In the rows, 128 means zero.
The rows below come in pairs that one turn or mirror swaps. Which row does each named row swap with?
rek: [126 149 106 113 128 148 123 109 131 121 122 168 127 138 130  87 129 125
 132 134 148 105 130]
Vud: [119 147 118 127 128 143 132 113 119 173 120 108  99 116 137 145 143 156
 158 142 139  91 121]
Vatap: [108 108 167 151 116 137 101 118 144 113 126 119 114 107 156 117 138 113
 153 106 141 129 151]
negu: [ 95 129 186 139  99 154 107 113 140 110 119 120 115 116 121 121 124 114
 131 134 155 119 133]
tuv: [125 131 157 137 167 139 115 130 141 120 124 111 163 129 141 168 128 147
 125 130 133 136 133]
Ruz: [122 126 133 132 104 110  91 120 141 128 114  77 101 117 138 170 129 145
 127 130 138 104 134]
Bup: [169 142 133 139 141 135 116 108 126 116 133 116 121 101 146 129 102 132
 139 162 104 108 121]
fulig: [136 154 104 110 170 143 133 121 124 131 121 112 127 102 128 138 109 131
 138 151 165 121 124]
zuru: [110 136 163 157 103 122 117 125 136 122 120  93 123 134 132 183 131 133
 127 138 141 127 129]
Zota: [119 125 127 118 136 111  96 108 125 100 150 126 114  90 157 104 121 121
 145 132 113 107 140]
Lubo: [117 156 124 137 170 109 106 122 138 120 129 134 132 113  84 154 136 131
 132 131 140 114 133]
Seti: [142 148 116 141 148 139 142 146 149 145 114 122 116 126 115 130 113 160
 140 130 173  98 125]
Diz: [112 141 148 132 155 116 123 129 136 123 120 134 108 127 172 191 132 132
 130 127 147 119 128]
bave: [131 134 115 143 134 135 113 115 136 123 130 140 146 109 100  83 128 117
 129 129 138 140 121]
pazu: [116 146 113 121 140 125 135 116 139 122 116 162 108 116 167  90 122 133
 133 139 141 127 124]
labu: [111 134  87 130 126 130 100 109 139 118  97 148 107 147 104 118 118 126
 137 121 140 112 133]
ronis: [119 144 102 116 117  94 118 130 124 122 130 125 105 104 106 174 128 130
 130 125 139  97 124]
ropo: [123 141 140 139 147 118 111 122 127 150 164 114 116  97 150 103 131 143
 150 135 118 101 148]
Zem: [134 141 164 144 101 123 112 125 136 120 127 172  79 124 134 127 122 146
 138 134 144 117 135]
vamer: [121 143 102 117 103 156 128 128 108 137 131 116 110 138 136 138 128 167
 150 126 124 116 109]
tad: [111 140 163 120 155 148 114 111 138 121 129  69 136 117 148 135 129 129
 132 124 147  91 124]
ver: [137 134 171 128  98 123 120 113 143 128 133 142 128 124 141  85 133 151
 125 121 142 126 125]
Sesi: [129 154 169 137  99 105 117 120 134 116 127 111 152 119 157 134 144 148
 134 128 135 138 125]
ledu: [110 130 134 157 150 106 105 124 133 114 121 180 112 108 107 147 124 130
 132 123 146 105 139]
Rimup: [113 143 154 150 112 161 124 129 127 136 151 108  95  97 141 132 107 106
 148 140 125 100 145]
vizi: [113 121 150 135 151 112 117 117 145  91 126 143 130 135 147 139 154 110
 101 111 149 110 146]
tosuk: [103 127 168 133 120 118 128 132 101 137 143 119 101  93 140 135 117 131
 145 126 112 106 113]
Dem: [145 173 110 151 136 131 124 106 142 137 130 118 127 133 159 122 127 174
 136 131 131 100 120]
Kerob: [121 142 161 165 150 136 139 131 136 124 144 104 140 116 139 129 140 132
 123 128 147  64 132]
dalel: [151 116 140 132 123 166  96 134 135 109 124  81 137 110 117 158 125 120
 129 130 136 105 128]
Vib: [114 136 113 151 145 152 136 120 137 121 132 132 122 132 141  70 128 133
 136 128 142 102 124]
zofa: [118 157 116 126 126 119 144 141 132 100 143 123 121 133 156 122 106 151
 122 117 112 108 105]
Pebit: [129 110  93 114 107 151 100 123 142 127 123 131  89 135 118 121 140 136
 132 140 163 102 127]
bufup: [106 147 125 139  80 147 123 134 135 124 115 174 120 129 128 150 128 126
 130 132 150 128 120]
Geluv: [116 138  95 137 135 156 112 133 137 115 132 121  99 113  92 168 129 109
 131 132 141  98 123]
rud: [123 128 146 112 107 169 131 133 142 121 106 150 127 109 164 100 116 133
 134 136 135  98 128]
Mela: [111 143 146 126 109 152 121 144 113 134 110 128 110 116 111 138 111 172
 152 108 125 116 113]
bek: [126 110 136 127  96 140  96 112 117 109 136 113 104 138 161 138 142 104
 117 139 123 124 112]
Lota: [126 125 144 144 138 130  92  92 136 149 123 138 133 119 142 126 165 102
 139 136 150  99 161]
Nom: [121 132 167 137 137 114 123 113 125  85 143 142 119 114 160 144 114 107
 124 120 116 127 118]
sosim: [118 114 128 100 135 117  89  98 152 134 103 141 129 135 127 142 159 137
 114 139 157 122 117]
Zeda: [137 121 130 138 131 139 101 102 150 100 104 128 108 123 134 153 132 114
  85 121 172 108 114]
zez: [166 137 125 152 128 160 129 119 134 142 119 103 108 108 141 126 109 128
 136 138 165 113  98]
Nol: [117 137 128 155 143 149 107 115 140 126 139 151 153  93 127 177 132 151
 117 120 140  90 129]
Voget: [113 134  88 127 131 114 124 124 141 121 134 176 113 120 160 150 124 135
 129 131 132  96 121]
kalip: [118 132 138 137 161 135 112 107 150 110 115 121 133 128 136 147 140 100
 132 132 179 124 165]
Riz: [126 157 127 158 109 174 109 115 131 157 109 126 114 106 129 139 105 149
 139 139 151  89 118]
Nupag: [ 91 111 119  97 118 128  78 114 144  97 135 127 118 117 134 140 136 130
 112 135 124 118 117]
Tolod: [119 109 159 152 140 125 103 111 155 113 129 129 130 115 151 129 154  95
 112 138 166 127 135]
Vedeb: [116 134 143 125 123 168 118 125 142 130 116 110 165 125 127 156 124 117
 124 125 150  72 129]
vorag: [125 129 111 123 134 119 107 120 110 151 112 142 132 153 139 144 144 168
 118 132 135 122 107]
mig: [122 134 154 138 119 127 135 132 132 118 138  80 142 115  94 156 122 134
 121 119 139 124 129]

Swapped with tosuk: ronis
Swapped with zuru: vamer
Swapped with bufup: bek
Swapped with Lubo: ropo
Swapped with kalip: Vib
Swapped with Lota: bave
Swapped with Vud: mig

The rows below come in pairs that one turn or mirror swaps. Which row does each named row swap with?
tukom: [138 117 156 111 145 140 181 119 113 113 121 116 125 102 147 119]
memap: [140 104 136  95 136 125 130 145 117 131 143 137 133 107 183 152]
bor: [164 140 151 153 114 134 110 125 140 130 144 121 140  91 139 149]
Rase: [126 139 121 143 122 161 129 111 137 143 136 127 143  99 120  94]
begu: [136 119 154 110 140 151 170 121 128 104 161 127 121 130 153 114]
lavi: [149 143 130 118 157 133 115 149  99 156 143 121 129 129 126 156]
tagav: [151  96 134 110 131 128 130 151 128 136 146 157 129 111 178 142]
sego: [153 103 117 132 136 119 143 141  99 127 116 151 127 145 130 111]
fop: [134 125 139 111 109 169 141 116 130 135 132 132 137 144 108 159]
bag: [132 127 130 113 114 172 144 115 131 120 127 131 133 145 114 160]
mukot: [156 145 135 123 144 135 120 150 104 159 134 117 134 129 121 163]
ruda: [140 150 135 150 116 128 114 134 138 104 148 112 147  97 132 154]
zore: [144 144 133 150 115 136 105 141 137 108 139 130 146  95 136 160]
tizaf: [126 129 146 109 147 122 145 139 150 150 153 120  99  99 146 120]
Zelo: [151  93 121 127 130 112 134 142 113 124 117 153 142 144 127 114]
nar: [145 105 120 101 129 110 127 135 131 123 150 144 143 107 182 135]
vis: [139 143 143 121 102 171 136 128  95 116 120 113 128 131 118 140]
Pok: [135  98 125 105 139 113 133 133 128 126 141 152 140 103 180 137]
temo: [153 100 120 127 120 116 147 140 116 114 117 154 145 143 136 106]
tam: [146 144 152 146 119 135 112 124 145 114 151 117 134 104 134 168]
kozu: [127 113 144 109 142 123 139 136 156 149 155 110 102 108 141 112]
sazir: [142 140 132 158 111 132 109 127 139 119 135 124 149  99 134 164]
Mivek: [126 124 135 107 144 120 129 134 158 142 159 114  99 111 140 118]
Tep: [154 141 128 123 152 136 111 158  97 144 128 110 135 120 126 155]
lun: [124 135 140 118 141 118 134 138 145 149 151 110  92 103 143 121]
kevil: [125 144 115 138 130 160 124 122 134 125 129 119 151  94 124  92]
dedu: [149 121 155 107 153 138 181 117 130 122 117 125 128 104 146 121]
Boz: [145  99 116 135 128 114 143 128 113 114 111 154 136 140 132 107]
refom: [133 117 147 100 135 152 165 115 118 108 156 131 113 132 147 108]
Fivur: [142 138 150 110  95 165 128 129  96 122 116 117 132 129 122 144]
Nes: [137 118 148 103 143 143 174 109 115 104 116 117 125 104 149 122]
Debog: [133 108 122  89 131 116 127 145 122 122 149 145 142 113 175 140]
kese: [154 135 139 126 151 142 114 155 100 149 127 112 138 126 113 154]
Sut: [128 130 123 147 123 158 130 123 142 135 132 123 157  93 126  96]
bozel: [147 105 107 122 132 114 136 139 113 115 119 146 131 153 128 110]
nudos: [144 132 136 113 111 167 148 125 141 142 117 132 136 139 111 160]
Mon: [126 131 113 146 121 165 129 113 134 133 127 135 161 102 128 100]
bugan: [134 135 125 143 114 160 130 123 139 125 131 135 165 100 125  96]

Swapped with Sut: Zelo
Swapped with mukot: tizaf
Swapped with tagav: bor
Swapped with Mon: Boz

The rows below come in pairs that one turn or mirror swaps. Which row does each named row swap with?
donez: [165 144  98 140 118 129 131 132 147 127 131 163 153 129 137 124 102 129
 156 121 116 137  96 123 134 115 136]
vavuk: [114 117 112 115  98 129 118 161 118 131 123 144 112 150 151 151 135 115
 150 101 153 113 114 131 129 150 119]
Nobal: [156 120 125 120 152 149 155 135 133 157 120 109 117 128 134 125 129 104
 144 145 137 138 123 157 140  95 125]
latip: [115 130 155 135 120 120 103 147 136 143 158 114  88 116 121 137 104 146
 104 105 140 114 136 122 121 122 140]
zin: [147 119 137 134 138 107 110 130 130 100 147 125 104 133 145 148 124  89
 119 102 110 115 137 144 125 139 147]
Vaful: [113 144 148 126 125 149 114  94 145 107 113 139 121 160 133 136 147 127
 118 139 140 115 115 114 138  89 128]
nada: [119 156 148 119 109 147 107 109 145 108 116 136 116 164 150 125 135 115
 108 114 126 120 122 122 134 105 100]
Gife: [121 144 153 101 163 120 130 138 139 114 152 147 147 106 148 139 147 143
 146 144 128 147 145 132 120 125 129]
duk: [140 126 120 132 122 108 109 142 131 134 111 131 149  91 110 117 110 140
 120 144 135 113  92 114 125 165 123]
Gik: [168 127 111 149 120 135 132 145 147 132 154 159 153 127 126 135 106 143
 155 123 128 135  91 126 137 123 140]
beba: [147 127  97 141 161 133 132 114 135 146 106 126 125 134 137 149 122 154
 136 150 125 160 128 125 138 105 115]
daket: [114 138 153 126 126 123 100 148 135 135 153 124  86 121 130 132 104 144
 114 101 134 115 140 113 133 116 150]
Demer: [128 133 102 122 127 140 120 114 140 134 137 135 142 129  82 100 120 146
 113 133  88 140 124 132 115 116 128]
zabug: [129 144 161 105 154 117 126 137 147 119 157 152 147 113 139 142 144 147
 142 137 138 138 159 124 116 114 133]
lapo: [169 134  95 145 115 141 128 129 153 118 134 150 146 125 139 131 100 145
 146 115 129 148  95 124 125 132 141]
pomif: [127 125 120 138 114 131 120  97 149 121 124 121 146 130  87  95 117 151
 116 143 104 139 132 146 127 127 116]
vog: [135 118 138 139  85 146 133 139 167 154 126 153 106 100 139 128 107 143
 139 134 116 130 108 145 123 103 124]
nifi: [141 121 131 135 156 136 147 143 144 164 125 121 124 129 133 133 131 106
 147 159 135 131 132 154 132  88 126]
Zudut: [152 120 104 134 159 141 133 127 153 154 115 137 139 127 142 143 121 152
 148 144 121 161 108 122 133 112 109]
gebi: [131 127 105 143 121 124 120 106 136 133 133 132 158 121  87 106 138 148
 109 142  98 130 141 149 128 123 135]
Mab: [138 119 147 103 160 123 121 140 127 122 143 120 109 141 161 142 145 122
 107 129 114 146 146 117  94 133 140]
rabe: [144 121 135 135 163 144 156 126 130 155 117 118 114 136 139 120 129  98
 139 149 126 141 124 143 136  92 130]
ledo: [124 151 143 101 155 115 120 135 141 102 146 153 137 111 144 141 139 148
 144 145 132 139 166 122 121 130 132]
mava: [157 116 137 134 130 111 116 130 134  96 121 122  94 137 144 153 118  99
 119  99 111 128 136 131 111 136 153]
Bonob: [141 125 121 136 118  98 120 153 117 133 109 128 133  84 110 121 113 133
 124 142 117 121  97 127 124 158 141]
tenem: [121 125 135 118 121 142  99 101 133 102 118 132 106 156 155 132 156 122
 104 126 125 111 121 131 137 101 106]
Sez: [129 128 147  92 150 139 135 125 132 114 144 120 120 134 158 137 153 123
 115 126 112 160 134 125  90 131 135]
nere: [147 129 122 130 161 137 151 144 125 161 120 116 119 135 138 136 135 111
 145 150 134 138 139 151 137  90 125]
Leko: [118 105 124 125  97 127 116 153 122 135 126 142 102 152 140 147 133 103
 152 111 156 108 120 137 111 146 109]
Som: [104 102 131 123 107 134 127 161 119 147 122 132 114 144 136 141 138 116
 141 103 156 111 108 139 131 153 106]
guzim: [125 147 143 106 149 113 126 125 146 119 161 150 149 123 149 139 141 150
 138 136 127 154 162 129 129 126 125]
Lugov: [149 126 136 138 161 143 148 139 141 163 124 117 118 130 126 133 132 105
 142 151 142 134 132 152 132  88 127]
zut: [113 110 129 113 109 116 121 151 125 129 129 135 119 154 139 159 140 107
 153  99 154 105 115 135 121 149 115]
Niben: [126 131 139 116 129 138 134  92 132 110 102 134  99 164 140 107 151 121
 119 126 135 112 120 132 149 112 110]
suf: [139 122 146 107 163 139 134 131 128 106 134 131 112 134 157 145 144 126
 121 127 112 147 143 116  94 144 144]
lukub: [160 129 148 135 133 105 120 134 130  91 129 130  84 120 138 147 127 110
 119 101 111 122 128 134 133 137 150]
fivar: [114 137 145 120 116 153 113 104 130 105 106 133 118 173 139 110 140 121
 109 116 134 111 136 125 129 112 115]
pif: [115 150 139 122 112 142 125  99 131 108 107 139 107 162 146 127 148 120
 105 121 136 107 125 136 144 110 109]
Zekag: [135 137 119 137 124 101 112 144 126 148 103 124 142  91 108 121 124 141
 129 139 130 114  89 117 119 154 127]
bafe: [130 133 105 125 117 130 126 106 156 124 139 135 160 127  89  99 131 145
 113 144 114 127 139 153 121 120 137]
Zav: [114 106 108 127  99 122 115 151 119 131 116 133 111 147 137 142 139 105
 144 105 153 108 121 144 123 157 109]
tused: [129 135 137 141 117 102 123 143 116 127 106 136 151  90 107 108 117 125
 121 148 131 122  96 114 124 151 126]
Gur: [101 147 152 118 129 119 106 150 130 134 149 114  82 128 135 133 113 150
 115 104 147 115 135 130 119 125 148]
Rukot: [128 131 136 136 111  90 120 161 117 139 108 139 140  99 112 117 123 147
 124 151 126 117 109 114 117 153 130]
Dob: [120 102 118 111  95 124 118 154 123 137 113 138 108 156 135 144 133 103
 140 112 146 104 128 123 109 150 113]
sed: [137 124 145 135  96 145 140 134 164 155 113 157 119 102 126 134 109 148
 150 143 126 121 109 143 112 100 116]
vapu: [155 124 153 142 134 111 116 148 135 108 133 132 101 135 140 159 129  91
 119 105 110 112 137 129 121 136 148]
fam: [119 129 113 124 118 123 140 100 135 123 141 129 136 129  79  97 118 152
 117 141 101 136 127 142 123 123 133]
rodu: [128 128 126 122 116 138 131  98 147 140 144 127 144 136  82 127 127 139
  99 139 105 140 147 153 117 117 135]
lazi: [129 119 135 134  96 135 144 137 157 157 107 150 114  98 134 126 109 160
 142 138 120 123 105 152 117 102 122]
duze: [168 128 103 133 151 136 139 125 145 147 117 118 131 137 139 149 123 152
 145 146 124 165 114 129 140 119 115]
Zug: [128 141 112 117 125 124 139 100 144 122 139 141 135 134  93  88 132 156
 113 139 107 139 145 141 124 143 122]
Taki: [118 138 145 110 131 139 108 102 135 104 101 141 113 167 126 122 148 106
 118 121 139 108 128 140 140  98 124]
Vol: [123 147 162  99 160 117 123 141 142 126 155 148 150 116 142 142 139 140
 139 137 137 134 155 128 122 115 133]
roge: [146 136 120 146 122 100 128 149 122 143 109 140 149  94 110 123 113 133
 122 155 130 113  98 126 113 152 138]
mul: [113 139 145 116 123 146 104 108 126 104 113 143 117 172 136 122 161 108
 125 116 132 122 110 132 136 104 116]
Telum: [144 136 127 138 121 102 118 150 126 135 112 129 151  82 106 119 112 139
 123 133 131 112 103 113 121 154 132]
sasek: [138 132 122 129 114 101 115 149 115 127 104 136 149  92 109 107 117 136
 129 135 130 118  96 118 118 156 133]
res: [128 122 146 140  88 141 132 139 160 154 117 160 110 107 135 131 109 148
 139 128 125 122 103 127 112  97 116]
gab: [108 106 119 126  95 120 126 150 114 135 127 136 122 155 131 147 138 107
 143 106 157 115 134 137 126 148 105]
nolap: [116 142 160 124 131 122 105 145 134 136 157 109  91 129 125 139 113 144
 112 110 151 106 144 124 118 122 146]
gor: [167 136  92 143 109 145 147 139 146 125 144 163 127 131 131 128 112 144
 151 111 125 141 104 134 135 127 142]
Zos: [124 105 114 141 121 130 128 100 137 126 144 126 139 125  89 103 105 149
 113 141  96 130 135 137 118 115 132]
Rubeg: [113 105 121 115 101 123 113 148 112 142 122 144 112 150 141 149 145 114
 144 107 149 105 120 138 102 152 116]

Swapped with rabe: guzim
Swapped with mava: lapo
Swapped with zabug: Lugov
Swapped with Leko: Telum
Swapped with duze: suf
Swapped with nere: Gife
Swapped with Sez: beba
Swapped with roge: zut
Swapped with Zudut: Mab

